In the rows, 128 means zero.
A single turn carries every row of the set below to another of its rows. Some are shown first; where does it send the rows asked next?
Z_805: [158  61 127 119  98 132  99 116 146 131 125 130 151 130 137 136 108  91
 150 107  93 129 137 140 140 147 163 138 143 114]
Z_936: [160  99 126 124 114 117 111 147 155 165 144 129 124 126 125 116  77 105
 138 118  85 108 119 146 131 155 169 137 158 129]
Z_910: [103 188 105 154 133 128 148 125 131  99 123 140 149 132 145 151 126 166
 119 160 161 122 148 118 142 109 118 104 116 123]
Z_856: [143 139 178  97 137 156 104 140 133 142 143 132 118 137 120  71 133 100
 140 113 120 144 103 132 132 137 118 153 140 136]
Z_231: [109 182  97 159 128 129 147 126 138 103 125 130 147 127 133 154 125 180
 103 159 148 123 146 118 138 114 110 108 128 131]
Z_388: [128  87 144  85 123 122 122 135 114 148 103 126 135 152 107 107 146 117
 171  94 126 130 122 144 157 130 108 129 103 147]
Z_642: [106 175  97 155 123 133 146 130 140  99 130 130 147 130 125 166 123 180
 107 156 142 131 151 114 131 115 109 102 127 134]
Z_675: [163  79  97  91 120 137 128 130 137 108 121 130 143 131 121 115  91  93
 136 104  86 125 149 154 155 155 165 113 130 118]
Z_519: [166  97 131 113 119 166  95 140 139 111 131 123 120 125 133 128  86  92
 115 108  81 153 131 139 130 161 150 138 155 121]
Z_718: [153 119 113  89 134 121 139 165 141 151 144 131 117 136  97  95  77 113
 139 111  87 111 125 153 140 156 154 111 139 143]
Z_369: [160  89 136 124 120 154  84 119 119 117  87 114 124 124 160 122 118  98
 118 103 108 144 121 147 152 149 128 160 136 117]
Z_389: [ 99 185 106 150 129 130 148 137 135 103 136 140 144 137 129 165 117 170
 124 157 152 130 151 112 130 113 116  96 120 132]
Z_911: [105 174 102 149 122 139 148 125 143  92 138 135 155 133 122 160 131 173
 112 157 145 136 155 110 130 113 110 100 127 130]
Z_227: [150 122 159 105 123 124 118 131 156 161 161 143 140 134 118  70 118  95
 157 122 110 110 112 137 134 137 158 143 148 124]
Z_299: [108 186 102 149 131 136 151 126 140  87 139 145 154 132 139 152 117 158
 117 162 152 127 157 114 135 113 129  97 122 118]
Z_509: [141 133 144  79 143 121 140 141 132 151 136 138 131 143 105  55 127 107
 157 112 122 109 115 150 155 134 134 127 121 139]
Z_786: [102 171 103 149 124 136 145 124 133  88 129 141 155 136 138 170 125 163
 125 155 153 135 158 111 135 111 118  96 115 123]
Z_568: [137 102 169 112 122 148  87 136 114 146 100 116 115 140 133 116 140 113
 143  99 123 152 104 135 140 137  97 159 127 142]
Z_57: [107 180  94 159 129 127 146 133 133  99 123 137 143 131 144 168 109 170
 114 159 149 123 152 119 138 116 123  99 121 125]
Z_740: [130  93 170 110 110 116 105 135 136 178 133 132 134 146 114 109 138 113
 175 107 121 124 107 132 134 130 123 147 132 143]
Z_563: [110 177  99 150 125 139 148 116 143  85 133 136 159 130 130 150 135 169
 108 159 148 132 156 113 136 111 114 104 125 122]
Z_800: [151  74 105 108 121 116 116 123 111 133  73 117 134 132 142 119 117 112
 141  97 112 114 130 164 173 145 132 135 112 128]
Z_714: [161 140 148 111 137 151 106 159 143 145 148 126 102 126 121  90  84 103
 116 118  92 135 107 141 125 157 143 143 160 136]
Z_824: [112 185  96 156 128 134 149 118 143  92 129 134 153 125 137 145 128 172
 102 162 148 123 151 118 139 113 116 108 128 123]
Z_909: [148  77 142 129 109 113  95 111 128 158  94 123 141 130 153 112 133 105
 152 107 122 111 115 148 157 134 137 161 129 121]

Z_509 turns into Z_800
Z_936 turns into Z_740
And these:
Z_563 turns into Z_824
Z_856 turns into Z_369
Z_389 turns into Z_786

A single turn carries every row of the set below to another of its rows. Some are shown first; where does it send the rows asked next?
Z_536: [130 109 123 168 106 131 167 182 159 107 127 119]
Z_780: [138 111 135 129  96 151 157 119 142 132 141 119]
Z_883: [125 121 125 153 103 123 171 167 145  96 122 108]
Z_259: [107 126  95 137 150 120 162 191 157 172  78 148]
Z_409: [104 163 115 116 152 140 118 157 156 105  96 109]
Z_101: [105 141 132 113 168 154 127 158 151 113 116  95]
Z_66: [112 156  95 118 151 157 107 132 140 115 108 136]
Z_799: [138 126 113 105 143 151 152 156 166 196 113 143]
Z_297: [109 118 148 132 127 106  92 149 131 150 125 108]
Z_404: [111  99 152 144 139 128  98 162 121 162 130 125]
Z_117: [117 117 101 120 144 146 150 149 155 199  97 158]
Z_135: [119 108 123 155 105 134 170 150 151  97 127 108]
Z_462: [147 124 137 124  96 142 165 136 141 136 143 106]
Z_591: [103 138 138 116 147 116 108 149 148 124 116  87]
Z_497: [129 129 109 110 138 138 150 156 148 200  97 156]
Z_832: [112 119 110 164 123 130  91 150 117 126 118 155]
Z_665: [143 123 144 134  94 140 156 125 144 117 138 119]
Z_7: [ 99 142 102 109 168 135 107 136 144 131 112 108]
Z_875: [112 128  98 161 129 124 178 196 159 121  97 124]
Z_717: [117 122 138 150 116 120  84 156 122 159 114 152]
Z_311: [153 120 135 140  94 154 160 147 153 119 143 124]
Z_668: [138 115 124 111 116 156 147 118 144 183 126 145]
Z_932: [150 128 132 103 108 149 148 128 137 178 127 140]
Z_233: [118 147 117 150 123 145  95 164 130 141  94 174]
Z_468: [127 130 117 112 142 140 144 143 155 199  98 158]
Z_612: [100 119 107 164 139 110 165 190 165 122  88 129]
Z_14: [ 94 117 113 127 161 109  98 146 134 145 118 104]
Z_302: [112 107 107 165 137 116 167 203 169 139 103 127]
Z_124: [105 113 151 121 157 131 112 155 137 142 131  90]
Z_689: [106 121 103 159 131 113 173 196 156 119  91 124]
Z_638: [147 124 140 126  91 141 159 133 135 126 139 116]
Z_741: [116 116 102 133 155 127 157 191 172 183  95 138]
Z_371: [116 140 116 153 141 174 111 176 132 127  99 170]
Z_930: [110 155 115 129 159 175 127 168 147 105 100 135]
Z_301: [100 105 116 155 139 106  90 154 121 141 121 127]
Z_765: [110 168 105 134 141 154 110 165 147 115  85 153]
Z_965: [117 114 135 160 131 149  98 172 118 155 114 166]
Z_595: [ 97 114  89 146 152 129 163 181 164 164  82 147]
Z_804: [131 125 107 122 134 139 153 163 147 206 102 154]
Z_316: [103 125 100 138 156 120 155 179 165 176  79 152]
Z_905: [112 127  92 147 143 128 166 193 156 172  85 149]
Z_273: [147 129 139 109 110 150 144 116 144 171 128 141]
Z_590: [148 125 130 110 109 145 152 134 139 187 133 132]
Z_20: [129 127 120 150 105 132 178 166 150 101 127 102]
Z_457: [118 145  99 145 130 156 100 140 126 112 111 159]
Z_947: [120 119 128 162 108 121 166 162 153  92 117 113]
Z_381: [156 129 130 109 112 164 154 134 156 165 136 136]
Z_822: [ 98 110 100 164 133 123 173 180 162 114  97 121]

Z_311 turns into Z_381
Z_135 turns into Z_780
And these:
Z_101 turns into Z_124
Z_301 turns into Z_832
Z_590 turns into Z_804
Z_259 turns into Z_689
Z_591 turns into Z_297
Z_947 turns into Z_665

A single turn carries every row of the set below to another of its rows. Some are shown first; where does it send the rows asked next?
Z_341: [125 138  91 146 154 116 140 141 160 120  97 175 122  85]
Z_99: [105  88 141 128 116 129 121  97 102 105 126 153  79 108]
Z_125: [172 163 144 102 118 128 122 140 151 102 100 165 119 104]
Z_618: [164 158 160 156 120 109 140 137 122 144 161 140 134 109]
Z_426: [133 105 127 156 135 108 113  74 115 135 120 156 118 164]
Z_393: [131 113 124 170 129  98 130  97 103 123 140 168 123 160]
Z_60: [131  96 127 166 137  95 127  80 118 149 135 149 112 150]
Z_990: [169 158 143 124 117 105 148 162 147 112 128 164 117  86]
Z_358: [131 100 126 172 135  91 135  90 112 144 143 154 115 149]
Z_685: [125 134  92 136 156 124 128 128 167 126  84 169 120  88]
Z_954: [124 134  91 146 155 114 141 139 163 126  97 171 120  81]
Z_606: [167 155 165 123 124 140 100  97 137 145 117 129 131 129]
Z_275: [132  99 127 159 136 104 119  74 119 145 126 150 114 156]
Z_539: [105  92 140 128 114 130 120  99 100  99 126 157  82 110]
Z_492: [125 131  93 139 157 121 133 129 168 130  88 167 118  83]
Z_421: [105  94 140 131 112 128 123 103  97  96 130 160  82 110]
Z_450: [166 167 163 127 119 142 102 110 125 126 121 143 139 136]
Z_581: [165 169 160 151 116 120 131 138 115 125 152 150 141 121]
Z_253: [172 153 146  94 123 130 115 125 162 117  91 153 113 101]
Z_698: [169 137 145 118 127 102 147 142 166 146 123 140 104  72]
Z_783: [125 141  91 142 153 120 135 140 158 115  93 178 124  89]
Z_269: [170 135 147 107 130 112 134 127 172 147 108 136 103  79]
Z_621: [165 144 166 129 129 130 110  96 144 164 126 118 125 116]
Z_861: [131 107 125 174 131  92 135  97 106 133 145 162 119 153]
Z_420: [125 138  92 136 155 126 128 130 163 119  84 174 122  91]
Z_345: [132 115 125 164 129 105 121  90 104 119 131 169 124 166]
Z_78: [168 146 143 125 121  99 154 157 156 131 132 152 110  76]
Z_559: [170 165 142 114 115 117 135 155 145 100 115 170 121  98]
Z_607: [104  88 140 136 115 121 131 105 101 107 137 154  79 102]
Z_368: [165 140 165 141 129 117 126 108 143 171 142 116 123 105]
Z_995: [133 112 126 158 131 110 114  80 108 124 122 165 122 168]
Z_851: [105  86 141 130 116 126 124  97 103 109 130 151  79 104]
Z_266: [125 141  92 138 154 124 131 135 160 115  88 177 123  91]
Z_615: [171 142 148  97 127 124 120 121 170 135  94 141 106  90]
Z_326: [104  93 139 134 112 125 127 107  96  97 134 160  82 107]
Z_237: [125 131  92 143 157 116 138 133 166 131  94 167 118  81]
Z_143: [166 173 161 138 115 133 114 127 117 118 136 152 142 133]
Z_2: [104  90 139 136 113 122 130 108  97 101 138 158  81 104]
Z_915: [164 146 163 153 125 108 138 125 133 163 156 125 127 102]
Z_887: [104  86 140 133 116 122 128 101 103 110 133 151  78 101]

Z_887 turns into Z_607
Z_954 turns into Z_341
And these:
Z_615 turns into Z_269
Z_143 turns into Z_450
Z_426 turns into Z_275

